In the data rows, 128 means zero.
Some points, each followed by its number:
[ 21  66 148 187 144  13 168 190 159 243 108 167 105 118 117 185 107 194
  77  73 174  49 198 162  21 169 102 102 108 243  21 255] 0
[149 122 172 170 123  97 204 100 108 181 118 136 133 140 147 123 157 126
  90 137 112  99  59 101 150 133 178  92 151 103 120 146] 1
[ 74  86 169 215 186 151 173 117 191 184 108 123  70  90 145 194  75  92
 134 146  78 131  48 112  98  95 160  88  97 192 180 119] 2
[147 131  62 101  63 126  97 139 104 113 184 108 178 187 168 231 210 171
 159 117 148  76 138 179 101 178  70 168 116  90 116 149] 3
[ 96 130 142 173 166 143 141  83 215 143 125  69 161 118 126 120  88 108
  78 178  86 145  91 153 154 167  67 119  51 154  81 135] 4
[ 61 108 152 184 145 131 177  64  92 129 129  74 149 156 182 204 104 177
  61 142  58 163 157 109 135 173  91  87 144  81 165 119] 5
[ 94 149 141  45  85 183 107 217 110  99 161 177 197 174 134  95 163 152
 192  36 135 198 215 203 126 192 108 182  80  95 199  56] 6
[ 84 196 180 170 214 178  98 135 203  97 167  99 175 123  65 123  65 136
  84 111 137 150 144 154 195 176  84 158  58 116 149  96] 7
[103 132  97  88 122 171 120 147 126  76 197 107 136 167 121 100 146  96
 158  92 140 169 171 115  94 129 149 161 122 171 164  88] 8
[119 168 122 204 141  93  46 110 151  87 207 142 127 159  79 140 100 213
  88 150 137 137  98 105  98  95 175 149 155  93 104  70] 9
[156 129 127 114  97 101 139 136 131 148 117 168 107 112 128  99 158 137
 147 131 150 110 120 117 133 103 162 125 141 121  80 154] 10
[170 120 126  64 155 112 111 137 116 138 162 134 144 139 188 139  82  86
 138 148  74 123 104 180 137 143  91 112  54 141 187  88] 11
[ 96 120  96 132 140 139 140  58 157 168 177  91 126 147 119 174  95 119
 140 173 121 113 104 111 140 133 148  78  76 120 117 140] 12
[146 139 113 107  97 116 166 136 147 186 122 136 129 124 101 133 128 116
 141 120 129 174 172 121 124 146 152 145 109 105 119 129] 13
[117  95 123 144 150 101 190 124  96  93 144  83 163 153 176 195 119 150
  70 129  82 165 146 101 120 174 155  90 104  68 100  65] 14
[152 151 108  77  46 124  96 169  91 101 185 151 175 167 103  99 214 125
 186  70 170 145 168 111 102 142 177 179 174 125 134 109] 15
[ 43 178 105  70  36 211  76 177  86  39 211 115 152 203  79 124 220 148
 213  33 180 164 181  83 111 134 198 217 175 105 184  82] 16
[162 144 179 191 138  88  95 130 130 142 103 144  73  90 100 105 101 187
  61 162 145  95  95  98 165  72 171 103 142  79 147 179] 17
[ 61 130  80  91 124 220 128 138 127  59 176  76 133 163 152 179 115 112
 177  87 107 121 174 164  66 186  90 160 102 179 168  94] 18
[182 167 112 145 144  86 172 157 103 128 114 206 129 109  85  49 142 169
  37 121 156  95 131 164 130 142 125 135 158  91 127 170] 19
[143 189 179 188 166  56  96 152 101 172 116 184 170  96  70  45  87 158
  48 125 155 125 137 158 199 205 118 136 153 100  82 142] 20
[ 86 188 166 184 161 160 171 145 173 104 107 158  36 137  70  75  98  97
  54 112 141 181 139  49 176  36 223 113  97 145 144  73] 21
[147 132 169 181 112 136 100 191 149 194  67 165 104 117 115 112 127 175
 128  88 144 101 183 105  73  70 149 121  63 195  33 130] 22
[124 168 118  80  52 119  79 173  93  75 132 132 161 175  84 136 190 164
 211  46 173 159 181 173  85 116 137 183 189  98 162 101] 23
[137  80  84 166 121 135  94 118 159 170 140 151 138 141 170 165 154 118
 108 134 107 100 124 177 111 146  51 139 105 124 132 170] 24
[119 102 151  73  97 123 118 113 136 119 187  91 131 167 163 161 158  78
 190 136 118 170 109  87 111 127 162 136 115 164 121 114] 25
[161 114 157 150 105 158 157 133 115 150 125 124 134 142 121  93 139 123
 108 119 131 159 146 110 193 128 141 124 144 142 151  99] 26
[ 90  79 160 137 183 151 196  88 163 163 117  94  59 105 191 135  82  94
 110 177  64 106  82  83 130  77 143  78 129 152 162 162] 27
[142 200 182 125 129  94 124 190  95 146 149 161 102 177  92  87 149 183
 110  93 174 124 132 155 183 111 197 167 177  72 160  93] 28
[187 127  69 162  90 168 109 115 136 146 139 137 140 165 148 121 156 177
 102 148  86 124  88 150 146 145 104 160 123  49  70 112] 29
[139 117  74  91  97 168 125 144 128  76 126 135 151 146 140 116 161  92
 181 101 136  78 146 161  64 147 109 149 136 159 152 162] 30
[122 187 130  62  33 119  52 196  96  56 142 136 181 191  53 127 205 178
 230  13 192 174 203 189  91 112 135 208 196  94 161  79] 31
[ 44 103 124  85 151 129 112 118 141 131 154 110 122 114 164 155 110  86
 156 146 104 127  89 120  89 181 107  99 124 148 153 166] 32
[131  46  72 117 174  65 152  84 151 164 148  79 103  66 172 128 132 114
 111 210  96  45 126 158  63 135  59  43  59 162 115 230] 33
[ 72 194 175 106 153 114 130 112 145  66 133  94 122 191  96 170 126 116
 109  99 177 217  79 226  60  79  64 147  85 171 189  48] 34
[ 81 161 204 131 186 139 155 121 147 132 109  53  83  91  88 114  61 159
  48 171  83 138 119 118 201 138  90  72 130 107 122  63] 35
[102 153 144 108 129 105  84 153 174 105 114 171 137  95 103  85 130  96
 148 134 167  92 129 166 144 138  90 152  95 150  63 160] 36
[120 151 217  49  81  96  61 219  91 124 131 135 110 203 144 138 207  92
 212  96 226 144 105 186 158  91 157 206 181 148 142  63] 37
[107  89  81 116 135 128 143 111 111 135 128 126  95 119 173 119 127 118
 127 152 121  99 108 101  75  97 147 119 142 134 140 132] 38
[ 92  72  66 151 139 153 132 111  96 151 120 125 108 146 179 125 128 128
 130 136 105  88 122  87  83 102 148 131 135 131 145 144] 39
[109 148 134 112 201  59 196  83 188 173 100  94 112  79 108  60  64  51
  74 171 120 112 101 155 176 136 100 112  93 177  75  91] 40
[208 109 151  54  86 102  78 140 105 119 129 174 137 112 146 122 187 123
 198 126 152 128 151 168  79 141 116 133 146 168 110 158] 41
[159 124 113 118 116  87 140 124 152 161 105 169  98  91 134  92 139 124
 143 151 139  97 104 119 118 105 156 108 123 134  80 168] 42
[105 141 139 135 170  81 152 103 202 168  89 141  86  90 120 107  83  99
 117 184 100 109  85 115 124 128 129  89  75 148  90 156] 43
[138 148 162 150 135 136 164 115 123 142 105 124  86 116 115 123 114 189
 105 139 102 116 133 113 152 109 149 115 129  81 123 105] 44
[ 98 174 120  97 101  91  81 140 114 105 164 151 185 153  97 122 138 160
 160 109 164 180 120 142 127 182 126 157 159 109 129 110] 45
[ 76 118 147 138 123 122 167 127 122 141  85 163  68 107 134  80 135 119
 118 126 130 115 118 109 157 104 154 102 139 129  95 128] 46
[110  90 128 155 213  93 188  66 156 213  63 122  80 177 175 123  51  98
 123 167  83  69  43  67 188  57 172  62 114 140  94 112] 47
[103 141 106  95 145 165 141 122 117  79 109 130  90 107  90 141 130 148
 105 103 144 171 134  95 132  87 166 126 148 115 166 116] 48
[ 39 188  45 220  75 108  72  83  72 120  87 187  26 123 195   0  90 189
 197 100 243 210 109 132  33  70  49 138 210  59 217  13] 49
[100 153 118 142 132 176 129 186  65 125 114 143 114 135  64  97 136 167
 103  94 159 193 217 121 115  85 197 193 199  36 104 123] 50
[ 58 140 116 118 124 125 122 153 128 134 149 162 130 158 131  79 136 113
 141  82 122 169 166 107 154 156 171 163 141 126 147  75] 51
[157 152 186 205 183  95  74 149 127 175  88 179 167 143  65 105  96 140
  66  90 170  48 189 159 178 149 130 148 132 104 116 165] 52
[162 128 187 121 160 159 172  84 140 126 111  98 149 119 137 132 102 124
 132 153  97 121 117 122 200 104 120 125 151 132  80 126] 53
[156 138  91  75  92 128 150 169  43  60 127 132 189  94 194 200 188 130
 167  65 116 204 213  65 160 200 169 100 150 113 164 125] 54
[109 132 174 110  86 137 145 171  76  92  92 149 136 136 131 139 162 119
 161  97 167 105 154 149 166 112 126 156 204 153  72 143] 55
[126  75  60 109  96 183 178  92  93 157 159  48 136 124 153 217 140 169
 112 161  72 161 165 122  84 149  81 103 141  70 171 155] 56
[ 89 116 136 133 187  83 158  62 223 173  68 134  68  52 138  88  70  94
 127 220  91  65  51 127 151 107  86  66  49 158  84 196] 57
[148  77 123 146 190 130 157  60 132 129  56  61  86  64 170 162 123 126
 124 244  66  92  69 132 134  50 113  80 146 111  79 188] 58
[155 206 140  58 136  81 113 102 185  72 148 143 102  68 134 135 102 180
 101 158 137 127 115 193  87  72  63  96 115  85 174 107] 59
[173  65  57 132 113 144 125 126 115 182 137 128 116  91 189 128 158  81
 156 145 125  85 145  50  96  88 172 138 137 182 126 147] 60
[100 166 150 170 163 151 177 130 160 117 106 150  53 126  93  83  98  98
  67 125 125 161 128  68 160  56 197 109 106 148 138  90] 61
[123  80 168 103 165 204 128 188  46  88  39  26  61 145 130 211  52 163
  82 114   0 208 121 188  75 126 131  46  75 235 203 161] 62
[123 161 140  81  66 136  86 177 102  57 139 124 217 147 109 150 223 121
 204 102 157 179 148 191 133 164  87 177 170 126  91 122] 63
[ 59  91 105 134 142 168 106 123 100 141 105 112 120 209 182 154 106 147
 162 124 126  62  67 131 151  90 108  92 161  98 113 134] 64
[108 194 200 100  96  93  35 182 130  87 201 140 178 138  57  75 131 153
 164  53 224 159 170 171 146 131  91 197 112  98 102  84] 65
[ 91 159 110 116  60 177  28 236  93  78 164 182 209 198  64 111 200 162
 177  14 209 188 200 139  57 153 160 229 187 138 164 126] 66
[146 129 158 106 122 136 158 179  74 120 100 159 177  91  95 114 163 155
  83  87 119 155 129 159  93 223 112 169 174 130 112 152] 67
[132 105 138 190 176  75 102 106 213 205  51 139 137 150 139 130  97 160
  95 149 136  61 117 183 151 155  81  74  42  88 142 193] 68
[151 128 142 138  90  77 137 133  84 126 139 121 220 181 169 215 177 162
 190  91  94 157 196  96 113 195 162 144 114 101 141 126] 69
[149 217 137  26 133  78 115  86 200  57 166 131 113  58 141 144 103 182
 119 156 141 143 118 199  56  59  41  96 111  88 186  89] 70
[163 156 138 138 153 143 133 143 122 133 163 153  98 173  90  43 102 147
 147  95 156 140 155  43 195  48 243 162 111 118 140  96] 71
[128 175 215 126  13 142  69 150  64  43 171  95 157 122  91 154 217 204
  97  79 223 126 167 162 145  65  75 181 155  41 137  53] 72
[ 99  83 137 162  92 142 177  91  72 174 148  86 129 159 141 188 125 142
  99 145 115 134 137 144 197 167  73 135 179 137 130 177] 73
[ 90 116 165 144 211 113 203  85 187 174  97 105 109 119 153 149  57  95
  99 160  71 127  91 129 173 159 107  83  79 155 107 116] 74
[164 106 164 177 255  94 157  82 243 174  77 125 100  72 158  88  26  87
  72 178  78  98  85 134 168 133 114  75  48 164 158 159] 75
[165 161 142 142 155 125 129 146 125 139 146 167  92 149  88  48 100 145
 132 106 158 129 147  60 188  60 227 148 116 117 126 112] 76
[157 165 217 116 129 106  34 111  83 134 218 127 124 184 104 197 180 186
 152 141 106 222 141  79 146 205 197 116 108 138 140  71] 77
[152 124 147 137 101 101 131 118  81 128  76 170  70  53 128 134 155 179
 106 184 124  66  82 143 155 104 103  91 179  80 106 210] 78
[139  76 126 115 103 125 154 107 100 153 134 104 123 138 190 183 162 106
 147 142 103 100 103 121 110 130 134 123 173 145 128 148] 79
[126 104 130 150 157 101 162 100  93 151  96 138 100  96 158 150 100 123
  94 166 101  98  95 143 130 121 106 105 174 118 126 161] 80
[ 82  91 111  62  66 156 139 133 108 143 111  76  94 183 217 167 201  83
 174 146 104 122  67 150  91 164 124 137 169 173 224 108] 81
[ 45  98  68 106 105 196 114 101 143  83 143  71 106 123 165 146 149 118
 175 139  96 109 108 140  57 129 100 115 124 133 205 153] 82
[120  79  83 112  95  94 197 103 153 149 123 111  92 140 215 172 145  72
 118 151 123  60 134  77 105 143 142 105  92 169  91 162] 83
[176 137 184 171 148 192 131 113 109 168 119  91 158 100 151 133 117 198
  96 152  54 115 124 140 200  97 103 159 168  51 127 157] 84
[ 98 124 112 115 129 156 113 112 117 113 176 138 104 129 117 144 109 140
 104 125 126 142  65  76 121 112 170 119 120 111 118 113] 85
[ 95 148 177 139 164 165 159 102 160 106 142  97 109 183 108  90  92 119
 117 107 145 167  86 133  94  84 112 126 108 154  93  52] 86
[145 133 106  81 115 129  78 132 178 103 136 127 168 113 132 106 142 111
 183 136 143 119 128 155 108 156  98 145  84 140 135 138] 87
[130 204 188 121 130  63 106 199  96 152 141 172 103 176  88  87 149 160
 114 101 173 128 124 178 194 127 181 164 172  91 161 117] 88
[110 148 149 168  56 162 127 159  34 102 160 141 176 161 109 166 193 182
  99  78 157 154 169 156 166 179 108 168 231  73 114 114] 89
[121 149 175 126 147 140  44 127 126  86 174 126 140 133  99 178 132 168
 117 122 141 194 141 135 138 173 112 144  97 122 115 105] 90
[143  78  82 175 160  82 140 167 136 156  53 168 118 161 155 123 141  31
 105 148 124 117 110  72  64 121 143  65 173 210 160 183] 91
[ 72 107 176 206 166 149 167 137 191 170 125 144  70  89 117 188  92  98
 129 132  90 154  82  91  91  86 178 108  92 190 192 120] 92
[ 85  91 124 132  76  84 179  80   0 123 158 150  21 144 243  63 122  76
 171 156 186 118 142 159  30 220 159 106 173  71 235 178] 93
[179 149 188 125 156 153 183 161 164 204  87 169 136  99 139  79  91 138
 138 103  68 166 158 137 162 121 145 162 130 106  72 110] 94
[181 133 176 129 207 109 172 116 141 170 119 134 126 130 122  51  56 114
 125 125 102 148 131  84 178  85 180 108 121 137 122  95] 95
[ 94  92 124 102  80 166 173 128  74 138 119 201 106 165 102 152 130 132
 138 119 170 115 127  50 174  53  78 110  93 126 138 189] 96
[145 118 123 136 110 127 131 102 141 159 164  94 149 130 144 158 148 133
 120 141 103 152 114  96 123 144 155 125 127 114 122 101] 97
[152  78 181 144 186  64 150  95 147 159 163  74 126 115 182 155  87  81
  99 208  27 140  21 107  93 148  96  50 114 156 161 196] 98
[  0 128  75 137  78 223 119  76  68  33 197  96 125 230 156 183 142 151
 186 111 194 168 179 142 183 115 123 109  83  95 186  80] 99
[ 82  67 162 148 196 168 226  61 177 190 101  81  45  89 204 138  68  96
  98 188  51 106  85  66 140  66 147  77 122 157 158 149] 100
[ 31  68 142 165 141  37 172 162 153 230 103 154  90 112 132 187 110 168
  95  98 151  51 173 140  43 148 114  93 112 230  42 241] 101
[ 97 113 143 120 115 133 153 122 126 133  99 139  87 107 142 106 138 117
 122 128 121 110 131 127 140 112 131  99 125 144 114 125] 102
[ 98 141 117 133 136 164 130 162  87 135 113 130 115 129  85 115 127 157
 101 116 138 168 184 128 119 111 170 170 177  54 111 137] 103
New points follow, each followed by the numbers of its two nearest points above, nearest first.
[235   0  30 217 116 191  94 165  52 112 112 132 187 140 155  80 167 165
 120 200  66  13  36 106 171 195 137 175  84  13   0 150] 29 24
[178 134 114  96 101 176  99 160 147  89 213 113 200 220 119 132 154  78
 158  54 114 177 195 118 114 130 176 195 132 183 171  76] 8 15
[115  89 136 120 100 132 185  87 103 153 114 109 102  99 171 164 152 106
 140 162  96 108  89  97 131 111 135  97 159 142  88 140] 79 102
[114 198 158 160  81 154  93 179  75  89 172 156 176 163  46 111 166 208
 116  48 191 160 188 141 179 158 151 179 193  45 120 114] 89 28
[ 98 183 159 127 143 112 108 165 161 111 142 167 168 129  74  57 113 144
 129  94 182 136 158 173 177 174 104 163 110 109  58 127] 36 65
[108 146 117 194 147  96  70 113 148 101 180 138 108 146 101 132  98 188
  95 156 123 127  95 100 101  91 173 129 150 109 113  90] 9 85
[104 131 144 109 114 167 137  91 110 114 169  62 151 138 114 162 133 127
 119 128 116 156 114 100 140 139 127 128 162 112 143  86] 97 85
[118 129 127 136 138 165 127 115 137 133 105 110 151 192 151 149 100 146
 139 113 106  67  74 178 171 130  73  96 129  98 117 135] 64 53
[135  98 125 168 138 126 150 107 101 142 119 116 105 114 147 142 136 169
  97 170 101 112  99 131 118  98 102  89 133 110 132 144] 80 44
[147 139 154  61 111 145 134 115 128 116 124 115 115 106  77 107 149 138
 152 122 166  72 134 131 118  83 139 148 142 121  46 142] 10 42
[200 106 140  64  80  97  83 147 109 131 136 170 153 126 147 121 185 117
 196 119 153 131 151 161  82 150 123 142 144 166 104 148] 41 87
[112 142  91 135 121 190  97 104 109 137 255 118 162 202 111 176 136  83
  86 154  43 147 210 138  68  81 136 153 154 198 208 153] 8 18
[107 121 127 123 119 164 147  83 106 123 155  71 136 135 129 161 127 134
 119 140 108 154 108 100 133 132 125 118 164 104 148  87] 97 85
[ 87 116 112 114 131 107 140  70 153 184 181  80 143 131 150 188 111 116
 153 159  99 131 110  90 115 160 154  90  97 126 100 135] 12 97
[175 135 133  98  83 100 113 154 134 129 117 185 113 113 127 121 160 143
 120 131 143  85 130 137 141 121 155 131 118 106 118 156] 10 42
[ 54 172 111  88  68 183  94 160 114  68 180 123 135 175  86 117 187 139
 189  68 163 149 160  92 114 133 181 188 152 112 163  99] 16 15
[ 96 119 109  95 129 145  95 119 105  95 192 140 103 110 112 147 107 135
 115 118 147 135  66  63  92 103 181 110 127 126 134 126] 85 48
[157 119 161 160 227 100 148  98 223 164  84 135 104  79 146  89  52  92
  90 163  96 109 100 133 162 132 126  90  64 157 153 145] 75 43
[172 151 158 123  82  82 138 185  54 130 144 175 195 156 103 133 170 103
 124  61 176 120 166 124 163 162 149 172 217 142  64 122] 55 15
[191 123 165 124 147 111 166  63 171 151 111 103 119 100 132 141 105 100
 133 171  94 139  85 120 165  94 119 105  97 154  94 118] 53 43
[167 134 191 143 162 164 173 140 171 204  74 165 135 100 128  85  80 139
 125 132  80 156 138 133 170 127 119 144 121 124  77 114] 94 53
[108 107 123 147 151 115 177 127 103  91 141  91 147 150 162 184 117 144
  74 127  93 161 144  99 122 155 157  99 111  81 115  74] 14 97
[106 102 140 152 162 147 138 100 156 142 111  82 188 124 150 183  82  95
 135 162 113  98  93 194 122 198  52 119 103 168  94 149] 4 24
[ 95 173 156 105 215  45 207  77 195 183 107  89 117  80 105  53  54  56
  49 173 124 122 107 152 189 140 103 104  78 165  77  79] 40 74
[160  73  75 182 144  72 128 182 123 154  36 181 132 168 152 122 165  26
 105 149 133 109 113  76  54 130 130  57 194 211 155 204] 91 60
[129  83 112 155 153 107 187 121 100 120 129  94 158 147 178 182 112 143
  80 136  75 148 134  99 121 162 145  91 100  93  97  92] 14 97
[129 136 143 173 134 147 157 112 119 129 107 116  95 119 135 129 117 194
  90 142  89 127 127 125 145 125 131 110 131  73 145 104] 44 102
[ 81 120 154 114  76 136 153 183  70 139  66 205 129 185  74 124 137 207
 102 107 159 180 174  50 141  61  59 150  92  56 212 161] 96 103
[142 182 114 117  78  96  69 194  99 102 146 204 135 114  71  41 170 151
 154  92 197 125 191 114 111 128 180 178 163 112  97 140] 15 10
[168 163  54  76  77 106  82 178 115  41 176 172 143 176 125  89 182 100
 191  56 208  99 204 107  68 129 176 184 134 137 151 123] 15 23
[ 80 172 204 140 176 161 147 131 141 111 116  47  97 112  74 120  69 175
  36 155  93 146 133 122 200 141  89  88 139  91 135  49] 35 44
[ 92 111 127 127  78  95 160 100  16 118 162 152  49 147 206  71 133 103
 163 139 186 124 150 146  52 202 165 124 174  67 209 162] 93 38
[188 166  93 131 143  92 189 156 100 121 126 208 138 118  85  49 152 169
  36 107 157  90 136 169 121 154 123 148 164  93 122 174] 19 67
[ 52 112 110 101 153 158 111 102 146 115 140 101 123 104 151 153 110 106
 141 138 129 104 118 135 101 164  98 121 122 138 145 147] 32 82
[117 128 137 163 175 150 163 109 171 116 144 105 124 150 125 119  80 102
 105 123 120 156 130 110 130 110 134 131 105 143  92 103] 86 53
[118 156 180  72  94 139 145 133 105 132 113 144 113 130  52 115 149 177
 148 116 170  91 161  92 137  58 133 154 140  92  66 153] 10 55
[151 138 103  90  85 102 173 142 152 208 121 149 126 120  98 129 134 103
 156 118 140 181 186 115 119 144 166 149 106 107 109 133] 13 10
[177 173  65  80  69 115  77 180 109  39 186 165 157 182 115 100 190 111
 189  49 211 107 209 113  78 138 172 194 137 128 155 113] 15 23
[ 65 126 161 112  61 166 154 137  41  77 174 112 135 184 132 146 191 155
 114  70 164 141 128 117 113  95 135 166 220 106 134  85] 89 55
[166 146 101  65  30 128 102 168  87 106 196 147 190 180 107 101 230 109
 202  64 163 151 172 104 101 153 186 184 180 142 138 105] 15 23
[132 184 144  67  54 150  62 194  90  26 152 117 243 161  88 156 243 138
 226  88 171 200 162 202 141 165  85 197 186 108  93 115] 63 23
[ 96 103 108 116 141 144 139 108 136 126 159  97 148 150 154 140 117 128
 137 114 103 150 134 111 103 156 135 129 136 118 161  98] 97 38
[ 82  81 139 158  80 141 183  89  58 177 152  80 125 167 143 213 127 140
  85 139 128 140 145 154 202 183  70 132 205 138 142 189] 73 5
[ 77  92 122 101  64 173 181 141  49 138 105 235  88 168  83 151 133 146
 132 117 190 111 126  33 188  26  65 101  88 111 140 207] 96 46
[124 101 143 159 160  96 173  94  81 162  90 137  99  93 159 162  97 129
  79 169  93 103  88 150 145 128  99 101 185 110 125 159] 80 1
[179 130  62 111  79 116  95 137 117 118 174 123 187 169 166 208 199 159
 144 114 140  81 125 197 112 190  63 169 112 100 118 154] 3 24
[171 128 114 118 117 155  98 146 159 116 177 123 186 208 128 131 142  92
 146  72 119 146 177 128 117 135 160 171 114 164 168 103] 8 51
[109 110 108  60  26 152 175 154 120 193 138 137 140 157 124 179 154  92
 177  86 135 230 255  87  88 145 175 200  91  83 155  90] 13 51
[160 141 130 128  94 120 117 155 126 137 141 182 126 122 108 116 151 144
 107 114 137 105 123 117 157 122 153 144 106 119 103 136] 10 42
[255  62 178 155 171  85 130 139 170 186  68  51  72  45 180 150  88 168
 110 180  13  36 147 235  87 191  53  51  45 171  45  85] 33 74
[165 161  85 169  65 205  75 170  73  48 167  88 194 210  95 146 174 174
 132 110 200 131 199 186  96  76 140 167 114  75 226  77] 23 72
[ 55  69  61  93  98 196 142  77 133  87 155  67  87 149 183 207 150  89
 179 141  89 137 109  92  61  99 132 110 137 163 186 119] 82 81
[137  84  33 120 122 235 129  33 157 102 186 124  84 215 117 123  86  30
 199 208 193  84  93 129 197  13 156  72  30 183 180 101] 12 38
[151 121 132 130 128 164 132  81 121 100 167  68 184 154 147 174 134 157
 122 117  90 134 124 163 124 179  75 135 137 100 181 111] 97 56
[ 36  60  85 129 151 182 109 107 103 158  98  90 108 226 217 184  94 141
 178 138 110  43  41 124 143  78 101  68 158 101 117 139] 64 39
[ 56 203  26 207 118 186 160   0  76 121 107 186  46 121 226  13 114 171
 188 160 137 220  83  13  85 105  76 141 203  52 197   0] 49 38
[113 103 134 126 123  99 121  97 181 184 104 110 115  78 146 152 123 124
 123 194  79 119  94 124 134 171 120  84  60 147 123 141] 43 12
[ 33  54  51  94  99 202 153  65 140  87 146  60  66 146 196 210 147  74
 175 149  75 129 103  83  49  96 132  94 129 176 204 131] 82 81
[ 87 188 177 168 219 165  99 122 216 104 175  89 172 132  67 131  51 120
  82 126 128 147 130 150 196 177  84 150  59 130 140 105] 7 4
[110  73 137 113 110 156 189  87 110 166 107  99 104 102 194 165 134 107
 143 154  75 115  97 108 117 110 122 106 158 139 112 143] 79 38
[155 123 195 119 178 178 187  72 151 122 110  82 155 122 141 126  85 112
 129 157  82 129 116 119 208 101 114 125 146 145  80 114] 53 74
[109  52 125 113  70 119 162  77  82 160 118  56 130 157 198 207 175 124
 176 133  75 103  98 123 110 122 121  98 200 134 146 173] 79 81
[114 146 162 172  49 180 116 153  30  96 184 128 204 169 107 177 196 193
  94  73 158 161 169 179 175 208  74 183 235  63 105 101] 89 63
[ 60 132  76  92  52 177  85 105  66  52 134  73 158 133 180 180 194 168
 179 127 176 116 118 193 114 171  58 164 190  87 156 173] 3 82
[104 160 150 146 168 135  86 162 196  75 141 161 162 113  89  99  90  99
 116 100 158 177 126 195 144 191  73 151  65 163 133  68] 7 36
[215 158 139 125 140 126 156 146 143 143 131 153 113 146  93  66 118 126
 124  97 135 140 139 111 152 100 200 138 125 130 124 118] 76 26
[126  93 156 118 169 176 134 162  77 107  43  56  60 130 136 182  55 142
  95 131  26 191 111 172  91 117 126  55  74 220 177 145] 62 2
[122 107 121  94 133 163 112 111 184  85 173  78 196 143 148 160 128  70
 183 115 120 138 126 192 118 197  62 165  85 179 110 133] 87 18
[139 101 117 167 140 104 110 108 176 208  61 156 143 177 149 140 113 141
 118 130 139  59 128 148 136 148  95  99  57 100 158 199] 68 24
[123 141 183 122 162 142  36 112 136  80 181 116 128 136 105 182 121 163
 113 132 132 215 140 125 139 175 118 136  76 132 131  93] 90 77
[165 135  52 109  46 110  79 141  93 110 195 114 198 195 177 243 235 181
 161 119 151  52 128 205 105 204  48 183 125  75 112 170] 3 24
[184  82 134 149 110 115  81 156 129  97  86 107 160 188 158  92 195  65
 133 167 123 171 118 104 148 152  80  70 187 120 174 105] 26 97
[120 135 142 122 118 157 126  97 112 111 158  78 147 127 111 159 130 139
 112 137 120 145 110 116 141 134 116 127 160 103 135  98] 97 85
[ 92 202 213  87 107 105  45 174 133  72 200 120 177 130  54  78 112 154
 161  46 230 171 178 171 152 126  88 203 104  99 105  51] 65 45
[182  78  61  89 149 155 194  75 128 117  92 102 114  84 137 137 135 108
  75 105 125 195 143  61 130  73 194 117 138 153 126  93] 48 38
[162  95  73  98 137 148 178  90 127 116 100 111 116  92 129 140 141 113
  85 108 130 184 143  77 131  88 180 124 140 145 123  93] 48 97
[ 87 133 153 124  91 138 144 176  65 133  84 216 145 181  50 108 115 222
 104 100 169 190 191  41 158  55  61 154  89  38 187 152] 96 103
[113 180 154 127 134 119 122 157 148 121 136 149 162 123  79  65 120 143
 119  99 159 125 149 170 176 171 100 149 120 116  60 125] 36 45
[ 63 112  75 117 109 182 102 110 140  88 150  89 114 125 150 135 144 115
 157 138 104 113 122 142  63 126 107 123 126 138 198 150] 82 32
[175  67  58 130 123 140 139 113 122 173 117 120 113  96 180 131 140  80
 159 151 111  76 137  53  97  67 171 124 116 177 114 146] 60 38
[122 155 151 162  54 156 105 164  44  98 177 148 190 156  99 145 194 186
 107  76 168 150 174 165 161 193  99 183 221  75  99 111] 89 45
[137 157 151 168 151 124 157 130 150 138 134 138 128 133 102 148 106 154
  96 120 124 143 135  92 153 118 168 135 117 101 121 116] 44 97
[163  36 181 226  73 157 195 129  85 198 106  75 139  73 184 255 171 173
 137 145  73  96  71 181  41 153  97 115 188 128 169 149] 79 80
[157 116 141 140  51 127 172 130  21 135 143 133 134 147 142 165 203 184
 117 101 138 132 153  79 149  92 184 142 230  66 111 124] 89 103
[172 109 140  81  99 117 103 149 150 114 187  95 163 151 140 132 156  64
 201 109 123 149 148 127 149 124 138 137 125 197  62 108] 25 87
[129 123 110 115 121 124 127 118 137 136 102  99 135 154 144 149 131 119
  76 112  76 137 129 144 142 173 158 120  98 119 159 121] 97 102
[140 130 171 152 125 112 180 109 104 160 133 129 141 146 138 125 151 132
 107 127 121 110  77 112 154 140 164 110 156 102 125 135] 1 97
[161 179 255 118 128  97  13 113  70 135 243 129 128 204  93 220 195 211
 154 138 105 255 152  68 166 230 215 118 101 131 137  45] 77 90
[110 154 145  76 102 166 117 203 123 102 141 174 173 169 122  88 151 134
 161  54 135 191 194 189 133 173 114 162  86 109 194  66] 6 51
[193 110 140  69  88 106  80 145 106 113 127 172 144 111 143 124 182 124
 184 123 151 114 148 176  87 156 107 134 146 156 113 161] 41 87
[ 49 104 124  88 159 165 124  94 159 126 119  89 113  93 165 157 114  77
 150 151 129  92 109 123 107 163  95 104 121 147 143 146] 32 82
[173  53  56 141 127 135 134 110 121 191 111 121 112  77 191 126 140  79
 155 164 108  61 133  48 104  71 162 116 110 180 101 151] 60 38
[123 168 173 166 194  76 168 156 144 119  33 154  41  83 102  94  49  91
  70 159  69 120 146 133 158  87 130  64  52 226 113 158] 43 61
[232  54  40  67  77 211  52 209  74  33 194  87 198 220 133 135 198  69
 188  99 178  39  65 132  89 215 236 212 162  17  26  54] 15 3
[ 57 180 220 129 183 160 158 134 135 115 115  30  79 103  67 118  61 178
  26 161  81 147 135 116 217 142  85  73 148  91 138  36] 35 44
[111 135 133 136 130 158 113 121 145 133 116 114 146 178 146 153 113 146
 125 115 109  82  84 177 172 133  75 111 130 104 133 119] 64 24
[115  85 128 127 136  80 159  80  95 172  98 127 116  94 177 147 105 101
 127 183 122  70  82 119 116 164 116  90 162 138  89 175] 80 79
[103 154 190 110  82 139 140 191  74  73  84 162 149 137 109 124 161 125
 164  80 188 107 171 163 186 114 117 170 207 152  51 139] 55 63
[159 132 164 159 123 101 181 112 114 166 119 146 124 136 135 112 152 127
 103 132 124 107  77 103 145 120 183 103 147 108 123 143] 1 10
[190  78 172 106  92  35 115 122 133 141  53  80 146 182 151 144 181  82
 198 150 127 128 109 161 158 108  93  74 183 132 153 157] 79 41
[170 156 145 173 138 124 102 118 125 107 123 134 130  97  96 153 117 181
  88 158 133 115 105 156 153 118  96 128 144  73 106 135] 44 17
[ 48 174  57 192  92 121  79  91  84 112  93 167  51 119 184  27  89 175
 182 104 218 182 120 143  41  87  50 134 188  78 202  41] 49 38
